In the data rows, 128 means zero.
Some points:
[108  84 168  66 137 130 255  91 154  96  79 143 147 123 166 169 159  99 153 144 148 160 118 143 161 187 144  38 122  98 139 148  86 138 137 137  98 154  85 119 126  75 119  82 176 142 170  94  87 141  96  77  90 187  98  59 159 199 119 139 249 153 146 213]
[ 52 149 137 156  98  71  90 160  92  81 140  53 135  86 187 168 163 116 150 171 184 161  78 118 133 139 174 117  99 206 170 102 177 128 124  91 151  90 169  91  86 144  83 104 152 102  99 128  31  97 141  69 158 133 163 150  98 109  97 120 150  53  28 113]
[ 88 108 107 109 175  83 166  88 148 178 141 133 142 121  79 178 151 218 115  95 101 106  82 193 117  61  71 132 185 123 151  65 169 183 134 137  93  93 179  82  89  92  98 186 168 152  85 139 120 182 162 188 147  99 114  92 151 219 151  58 110  84 106 118]
[ 80  91 109 172 140 194 127 220 113 168  75 126 152 126  91 160 158 122 120 126 121 133  29 122  81 199 183 118 121  86 145 116 142  86 129  73 170 140 140 151 167 107 114  63  57 154  99 175 174 162 149 191 138 128  52 208 178 180 133 150  94  89 215 140]
[240 191 134 174 179 108  98 177 190 125 107 117 145  69  75 105  93 138 129 153 214 120 104 116 169 109 187 120  95 121  44 140 135 197 106 112  99 121 156 122 113 156 103 108  95  98 129 102 158 166  58  84 113 138  65 128 125 181  62  71 181 171  97 104]
[155 140 107 106  95 138 125 201 166  83  75 112  98 157 111  72 138 175 158 117 144 214 155 127 141 129  79 132 165 135  95  55  86  51 183 136 155 158 116  76  92 139 125 117 151 121  83  96 217 174 187  62 176 209 111  62 116 101 144 150 185  85 133 100]
[ 57 163 206 115 155  20  71 114 115 225  64 196 136  96 151  57 126 166 107  61 101 127 181 116 128 159 141  96 163 114 157 144 129  75 113 130 144 170 107 157 147 166  84 137 134 159 103  98 126 149 104  98  42  88 144 146  96 157  80 125  90 122 112 107]
[129 131 111 218 153  83 125  71 106 122 125  31  88 201 113  99  64 105 104 114 190  82 182 255  93 145 129 118  85 171 106 111 163  97 113  77  83 111 176 135 118  93  93 127 157 157  96 107 179  49 112 144 146 139 172 147 181 126 119 179 138 161 237 183]
[ 96  78 112 139  56 139 135 121 170 153 209 112 137 160 160  87 167  44 126 173  27  24 165 171  98 101 123  71  93 155  83 150 105 122 167  57 128 163 110 116 103 172 173 111  88 134 133  75 143 159 144 112  95 134  57 117 111 164 117  88  82  88  61  77]
[127 159 173 237 130 168 135 169 133  20 179 107 100 108  57 145 133 190  98 103  61 117  91 138 140 140 111  81  92  29 117 171  94 118 128 189 117 143 147 179 127 209  74 131 104 105 101  96  76  84 138 108 152 125 170  45 177 100 121 122 117 114  95 173]
[147  74  45 106  85  93  86  82 137 116 171 136 115  92  80  69 142 135 143  89 206 160 149 118 160  93 137 115 116  97 129 229 155  80 149 157 173  74 105 177 127 112 206  45 151 111  70 157 122 111 110 167 105  54 143 149 169 185 208 106 151  95 108 120]
[153 156  90 109  36 109 206 136  51  94  73 230 170 131 117 145  75  89 110  74 123 106 115 144 174 128  74 106 168 168 139 140 189 129 130  87  86  74 143 179 172 142 140 109 126  49 170  86 120 170 157 154 178 145 138 128 153  81  48 146  80 127  87  69]
[ 70 147 214 117 127  88 127  83 155  50 153 120 111  85 102 123 161  53 133 114 187 152 164  64 122 174 130 144 130 113  10 120 112 138  61 128 124 132 137 119 135 126 130 200 126  26 154 130 119 148 219 169 183 122  52 147  89 131 163  79 114 151 152 188]
[162 154 118 112  58 190  43  64 108 160 169 151 162 182 171 147 140 205 144 110 112 128  95  66 138 134 222  40 145 181  87  85 100 120 110 100  79 128 108 121 105 127 144 108 123 133 164 130 149 179 152 187 113 108 234  82 124 136 156 125  92 132 149 178]
[123  45  86 135 178 152  89 169 110 161 132 137 131 189 149 145 146 104  32 140 170 168 114 121 205 124  43 136  86 137  79 141 120 189 109 101 148 155 104  87 185 101  80 113 186 146 152 122 121 146 118  66 119  39 156  91 105  91 147 119  45 142 154  93]
[137 124 130  79 119 130 108 205 151 102 127 117 146  12 101 194 146 143 213  99 104 123 127 152 111 120  64 105 158 182  69 195 177 166 142  88 122 164 114 113  83 165 178 162 130 149  91 170 153  76  69 102 168 135 136 113  55 107 125 181  91 191 167 216]
[125 139 111 117 148 141 166 153 180 147 189 169  20 142 174  89  42 164 119  81 135  89  66 116 101 135 133 189  83 198 172 155  89  95 145 116 150 156  24  42 159 111  97 163 128  60 143 211 110 122 123 142 117 164 139 133 172 186 133 131 132 171 134 111]
[116  89 205  98 132 189  99  69 117 111 103 145 133 120  62 106 109 136  86 140 166  50  78 102  37 167 133 140 164 125 175  87 176 164 152 116 133 165 153 107 129  79 229 152 109  81 127  93 130 110  56  74 109 132 180  85 129  78 192 107 147 117 125  50]
[124 185  95 165 185 154 217  80 212  99 137 141 143 120 200 120 156 142 131 153 114 146 155  81 119 109 120 226 157 117 144 185 182  93 169 133 142 157 194 142  96  95 130 107 111 142 185 145 188 187 103 122  80 106 211 156 129  93 100  53  88  52 165 161]
[152 137  85  88  51 175 123 103  22 156  65 123 129 145 131 123  94 167 159 205 138  90 135 156 139 160  84 194 132 104 123  93  75  80 134 149 174  76 138 111 137 148  97 161  67 139 181 127 110  77  94  91 100  93 109 147  58 154 150  47 103 130  89 208]
[143 110  46 133 174 152 118 173  71 146  90 108  40  88 172  86 122  75  69 149 120  51 167 127 114  91 162 139 152 110 124 115 177 121 123 189  31 179 102 179 105  85  79 148 120 150  68 156  70 213 142 174  99 186 119 155  82  77 189 165 189 128 130 174]
[117 136 127 166 108 126 172 143 147 151 143  74 110 113 211 113 152 161  75  88 140 171 144  86 136 128 135 120 128 151 154  52 179 195 149 191 202  92 127 175 151 156 223 164  69 147 154  99 166 135 157  90 144 113  45  80 146 137  92 173 167 224 100 208]
[142 130 155 141 161 123 119 103  95 143 134 102  63 175  98 198  92  88 231 102  83 157 240 119 142 141 165 192 132  91 203 138 129 156 121  91 117  90 112  60 185 123 182  73  70 132  93 144 101 177 131 151  89 109 118  28  83 107  99 127 108 103 134  97]
[ 98  87 180 100 179 169 154 146 100 118 114  90 151 147 155 138  83 156 122 222 141 135 174 107 100  92 168 107 220 127 150 234  96 141 114 131 174  64 106 125  47 207  77 130 132 114 137  82 168 113 172 144 233 115 162 142 124 138 118 129 152 206 129  63]
[119 202 119  97 109 178 111 102 127 190 172 201 144 129  74 234 123 114  81 123 145 173 205 181  94  69 185 130  87 105 125 131 112  98 130 172 167 192 148 119 153  72 121 156 157 149 167 124 138 113  89 107 195 125 132 169 124 128 135 183 116 104  37 114]
[104 143 199 165  81 167  75 205 118 122 115 130  62 184 103  54 142 142  98 119 113 129 128 130 127  76  69 118 112 122 134 168  92 148 127 154  80  51 191 127  96  43 173 130 170 224 221 163  52 112 111 168 112 175 109 183 109 160  91 167 152 107 190 106]
[157 148 162 115 142 201 103  72 199 143 152 126 164  47 152  52 116 102 133 164  86 184  75 254 241 140 141 173 153  92 180  95 131 150  67 106 132 130  99 107 142 203 149 114 170 101 131 120 106 116 177 130 134 148 126 148 108 102 122 204 176 104 155 136]
[146  95 175 133 155  76 154 157 173 147 121 180 191 160 100 125 153 101 187 147 165 113 139 133  89 100 120 158  42 143 152  84  73 160 243 133 113  82  82 204 196 174 116 163 112 165 115 165 109 171 150 152 147  85 208 197 116  95 172 107 173 122 138 138]
[162 128  78 190 186 100 185 131  80 164 130 128 153 154  94 131 184  75 143  76 122 157  90  97 144  95 161 114 210 162 157 119  47 155 152 146  68 138 134  77  94 119 128 156 111  76 157 114 159   0 125 156  70 109  92 175 101  86 183 136 109 109 111  97]
[179 157 120  12 166  67  92  70  41 115 127 105 124 114  73 117 129  94 110 184  43 115  85  34 133  97 149 168  67 132 129 103 126 106 131 141 119 142 126 155 101 148 130 127 168 158 147 156 147 117 141  56 153  94  88 105 211 149  78 156  80  94 151 114]
[169  80 128  77 136 124 111 127 174 183 137  11 152 161 161 180 135 178 150 116 110 146 140  74 112 151  59 141 127 136 116 119 109  64  84 128 124 174 187 222 185 134 144 145 173 110 126 135  90  98  83 228 107 170 118 183 182  70 116  88 142 146  89  60]
[102 133  60 141  81  70  88  76 146  80 155 233 178 159 207 172 110  99 158 152 114 128 102  96 112 156  90 127 104  70 122 106 134 177  64 176 164 131 127 130 100  99  85 151  83 197  76 182 160  76 121 143 116 155 138 121 124 121 128 131 163 158 184  19]
These points spread out most along one direction. Take the direction at right angles to it along which they spread out most. Go by this last direction. How many in every 100 of the points above lie lower along it than each point below? Answers are rounded to whole numbers. More than half of the points above lie lower than the first one.
[117 136 127 166 108 126 172 143 147 151 143  74 110 113 211 113 152 161  75  88 140 171 144  86 136 128 135 120 128 151 154  52 179 195 149 191 202  92 127 175 151 156 223 164  69 147 154  99 166 135 157  90 144 113  45  80 146 137  92 173 167 224 100 208] --> 72
[ 70 147 214 117 127  88 127  83 155  50 153 120 111  85 102 123 161  53 133 114 187 152 164  64 122 174 130 144 130 113  10 120 112 138  61 128 124 132 137 119 135 126 130 200 126  26 154 130 119 148 219 169 183 122  52 147  89 131 163  79 114 151 152 188] --> 44
[125 139 111 117 148 141 166 153 180 147 189 169  20 142 174  89  42 164 119  81 135  89  66 116 101 135 133 189  83 198 172 155  89  95 145 116 150 156  24  42 159 111  97 163 128  60 143 211 110 122 123 142 117 164 139 133 172 186 133 131 132 171 134 111] --> 84
[123  45  86 135 178 152  89 169 110 161 132 137 131 189 149 145 146 104  32 140 170 168 114 121 205 124  43 136  86 137  79 141 120 189 109 101 148 155 104  87 185 101  80 113 186 146 152 122 121 146 118  66 119  39 156  91 105  91 147 119  45 142 154  93] --> 34
[ 80  91 109 172 140 194 127 220 113 168  75 126 152 126  91 160 158 122 120 126 121 133  29 122  81 199 183 118 121  86 145 116 142  86 129  73 170 140 140 151 167 107 114  63  57 154  99 175 174 162 149 191 138 128  52 208 178 180 133 150  94  89 215 140] --> 88
[ 57 163 206 115 155  20  71 114 115 225  64 196 136  96 151  57 126 166 107  61 101 127 181 116 128 159 141  96 163 114 157 144 129  75 113 130 144 170 107 157 147 166  84 137 134 159 103  98 126 149 104  98  42  88 144 146  96 157  80 125  90 122 112 107] --> 22
[157 148 162 115 142 201 103  72 199 143 152 126 164  47 152  52 116 102 133 164  86 184  75 254 241 140 141 173 153  92 180  95 131 150  67 106 132 130  99 107 142 203 149 114 170 101 131 120 106 116 177 130 134 148 126 148 108 102 122 204 176 104 155 136] --> 75
[127 159 173 237 130 168 135 169 133  20 179 107 100 108  57 145 133 190  98 103  61 117  91 138 140 140 111  81  92  29 117 171  94 118 128 189 117 143 147 179 127 209  74 131 104 105 101  96  76  84 138 108 152 125 170  45 177 100 121 122 117 114  95 173] --> 69
[124 185  95 165 185 154 217  80 212  99 137 141 143 120 200 120 156 142 131 153 114 146 155  81 119 109 120 226 157 117 144 185 182  93 169 133 142 157 194 142  96  95 130 107 111 142 185 145 188 187 103 122  80 106 211 156 129  93 100  53  88  52 165 161] --> 41
[155 140 107 106  95 138 125 201 166  83  75 112  98 157 111  72 138 175 158 117 144 214 155 127 141 129  79 132 165 135  95  55  86  51 183 136 155 158 116  76  92 139 125 117 151 121  83  96 217 174 187  62 176 209 111  62 116 101 144 150 185  85 133 100] --> 66
[ 52 149 137 156  98  71  90 160  92  81 140  53 135  86 187 168 163 116 150 171 184 161  78 118 133 139 174 117  99 206 170 102 177 128 124  91 151  90 169  91  86 144  83 104 152 102  99 128  31  97 141  69 158 133 163 150  98 109  97 120 150  53  28 113] --> 16
[ 96  78 112 139  56 139 135 121 170 153 209 112 137 160 160  87 167  44 126 173  27  24 165 171  98 101 123  71  93 155  83 150 105 122 167  57 128 163 110 116 103 172 173 111  88 134 133  75 143 159 144 112  95 134  57 117 111 164 117  88  82  88  61  77] --> 6
